Each named move below is a turn or a mirror, shown by a few rows before and after it. Which moves, in which order, take the first row of each later pair to the second? The first pair is answered.
Z837 (before |-> after):
-21	5	25	-18	-7	-6	12	-12 |-> 9	16	-26	19	4	10	-20	-2
-6	9	15	-1	11	-2	7	-14 |-> 4	14	-3	12	14	3	-4	-9
-17	48	29	4	0	18	-9	-28 |-> -7	53	13	16	2	21	-19	-25
Z628 (before |-> after):
7	16	-29	-3	15	-5	-13	5 |-> 17	-3	-32	10	1	0	-6	12
-9	-14	-8	-20	-2	-13	25	-1 |-> -11	-10	-6	-23	0	-15	23	-1
5	3	-14	-1	6	-21	-2	-1 |-> 9	-5	-16	3	0	-19	0	1
Z676 (before |-> after):
2	-18	-6	-15	13	-31	22	-12 |-> 23	-10	7	32	-6	10	9	-22
3	-43	29	14	-27	10	17	7 |-> -20	20	49	-1	5	19	-13	-16
12	12	12	28	-5	34	-15	-7 |-> -18	13	-1	-34	25	-20	-3	1
-2	9	-22	-12	12	-7	-3	4 |-> 13	-7	-22	10	-5	5	1	7
Now pairs of rows:
Each pair is two moves apart.
-6	3	-24	-3	-1	-22	-1	-3 |-> -9	-10	-12	-7	-9	-24	10	-5 -> Z628 Z837
-7	-32	-40	-38	11	-48	17	24 |-> -9	-25	59	9	-40	22	29	-13 -> Z676 Z837
-20	-5	14	-16	1	-21	16	-5 |-> 12	-9	-28	22	-3	-5	0	7 -> Z628 Z837
3	-50	16	-5	-16	-16	32	23 |-> 6	20	39	35	-2	38	-12	-6 -> Z676 Z837
-16	3	24	22	-13	26	-20	7 |-> -12	-35	8	14	-24	5	0	23 -> Z676 Z676
-9	-29	12	14	-14	9	10	-2 |-> -10	13	0	20	11	20	-20	-10 -> Z676 Z837
29	-7	-32	23	14	4	0	27 |-> -18	16	36	-27	22	-7	15	3 -> Z676 Z837
8	36	27	28	-9	35	-20	-19 |-> 9	-45	-8	-14	-23	-26	28	19 -> Z676 Z628
2	-5	-28	-24	31	-33	-39	17 |-> -7	-47	41	-19	-19	-19	5	8 -> Z676 Z837
6	-6	-4	-7	0	-2	12	14 |-> 3	7	14	-1	-2	13	7	5 -> Z676 Z837
3	-25	-8	2	-2	-8	7	12 |-> -9	4	25	6	0	13	-3	-8 -> Z676 Z837
-5	7	13	-11	2	-8	-2	-4 |-> 5	-2	-12	-4	3	-11	-6	5 -> Z837 Z676
6	3	-62	-19	38	-31	-6	16 |-> -13	-41	-7	-41	3	-40	40	12 -> Z628 Z837
2	15	26	26	-17	22	-10	-11 |-> 3	21	-33	0	18	-14	-24	7 -> Z676 Z837
7	-9	-20	24	-4	2	23	8 |-> 4	-10	-25	14	2	-8	25	10 -> Z628 Z676
1	2	0	-15	6	-9	3	-8 |-> 0	8	2	-12	9	-4	-1	-11 -> Z676 Z628
-8	-29	-6	-47	-22	-17	33	30 |-> 10	5	32	17	-43	52	7	3 -> Z676 Z837
-6	28	18	16	5	30	-21	-15 |-> -7	-1	36	17	-17	30	1	-13 -> Z628 Z837
22	17	-38	-3	21	-11	-18	6 |-> -4	-16	22	-34	-7	-25	25	0 -> Z628 Z837
28	2	-31	20	9	11	-7	14 |-> 18	1	-40	-2	19	-8	-2	18 -> Z628 Z676
-29	49	26	-43	36	-29	-16	-8 |-> -27	20	5	-57	33	-53	-2	8 -> Z676 Z628
9	11	-41	7	24	-5	-21	8 |-> 12	6	-43	8	21	-6	-19	10 -> Z676 Z628
-1	53	-13	12	25	23	-38	-22 |-> -9	-23	-42	-38	15	-42	12	14 -> Z676 Z837
18	28	-7	44	0	22	-23	4 |-> -13	0	54	9	-23	7	20	-5 -> Z837 Z628
6	13	-6	19	3	2	-5	-1 |-> -8	-4	14	1	-6	-9	15	-2 -> Z837 Z676
-12	8	13	7	-16	23	-3	-18 |-> -13	-24	0	-10	-21	-2	13	-3 -> Z676 Z628
11	14	6	4	35	-5	6	-7 |-> 16	-14	18	10	12	-3	25	-3 -> Z628 Z837
-12	14	-19	-14	23	-26	0	4 |-> -1	34	-4	18	16	7	-14	-8 -> Z676 Z676
5	5	-27	39	25	21	-3	2 |-> -22	-21	31	9	1	9	36	-8 -> Z837 Z676
4	27	-5	23	6	6	-24	-13 |-> -11	21	-14	-12	19	-25	-15	-6 -> Z628 Z676
25	-9	-6	24	-15	11	-2	-5 |-> 24	-17	-7	21	-17	6	4	-2 -> Z676 Z628
-3	-16	29	-4	-20	7	17	7 |-> 13	17	-3	20	1	24	-18	5 -> Z676 Z837
18	-11	3	26	-1	18	2	-2 |-> -7	20	17	-4	21	7	-5	-13 -> Z628 Z837
-13	16	21	-12	0	4	-2	-19 |-> 16	-13	-28	10	-6	-2	-4	4 -> Z676 Z837
-7	57	-3	18	27	18	-41	-18 |-> 31	-11	-18	59	-20	31	-15	5 -> Z676 Z676
6	16	-16	-4	-8	9	-13	10 |-> -8	4	10	-20	-18	3	5	6 -> Z628 Z837
27	-16	-38	-23	-2	-14	12	29 |-> 0	8	49	-25	-21	17	20	-5 -> Z676 Z837
-1	-11	-8	-39	9	-23	12	16 |-> 24	3	12	24	-16	32	-5	0 -> Z628 Z676
-16	13	-26	-22	23	-29	-12	1 |-> -5	-40	-9	-7	-17	-24	21	10 -> Z628 Z837
-10	29	-16	-32	31	-28	-8	-10 |-> 12	40	2	23	11	22	-25	-23 -> Z676 Z676
-27	-8	39	-31	-9	-21	23	-4 |-> 29	-7	-40	35	-8	6	-14	15 -> Z628 Z837
2	0	-15	2	-12	4	8	-7 |-> -3	2	-17	-7	-7	-2	10	-7 -> Z676 Z676
9	6	-37	-24	19	-30	-1	13 |-> 31	22	-17	31	-1	23	-18	-3 -> Z628 Z676
-28	-17	3	-56	25	-32	14	-1 |-> 23	-50	-49	7	-1	-7	4	21 -> Z628 Z837
-6	-34	24	-11	-32	-18	32	-7 |-> 3	47	-20	9	20	3	-32	-18 -> Z837 Z676
10	-39	10	1	9	8	15	10 |-> 7	3	-11	-4	42	7	-15	5 -> Z628 Z837
-21	7	1	-19	9	-17	-2	-3 |-> -7	14	13	16	-6	15	-11	-11 -> Z628 Z676
-1	0	18	11	-13	3	5	-16 |-> 0	17	4	12	2	5	-9	-17 -> Z837 Z628
6	36	-25	-16	16	-11	-13	-9 |-> 26	29	-21	19	-5	16	-16	-11 -> Z676 Z676
7	23	21	-4	-17	-10	26	-27 |-> 11	28	-20	-14	4	-29	14	-15 -> Z837 Z676
-23	-2	40	-7	-4	-3	22	-2 |-> 7	26	-20	28	19	11	-19	6 -> Z837 Z628
9	27	7	18	15	7	-10	-17 |-> 10	-20	-13	-5	7	-27	18	3 -> Z676 Z628
29	-23	-69	19	1	-15	-9	24 |-> -41	12	57	-37	-4	-10	17	-24 -> Z676 Z837
10	11	-21	10	14	7	-17	5 |-> -1	-22	19	0	-14	3	15	3 -> Z837 Z676
14	-7	-11	3	1	-5	-4	0 |-> 13	2	-6	9	2	3	-10	-5 -> Z676 Z628
-9	21	37	-6	0	12	-8	-21 |-> 20	-7	14	30	-19	27	-7	-9 -> Z628 Z837
18	5	-5	23	-6	-2	-10	1 |-> 14	-9	-15	7	-5	-20	0	9 -> Z676 Z676
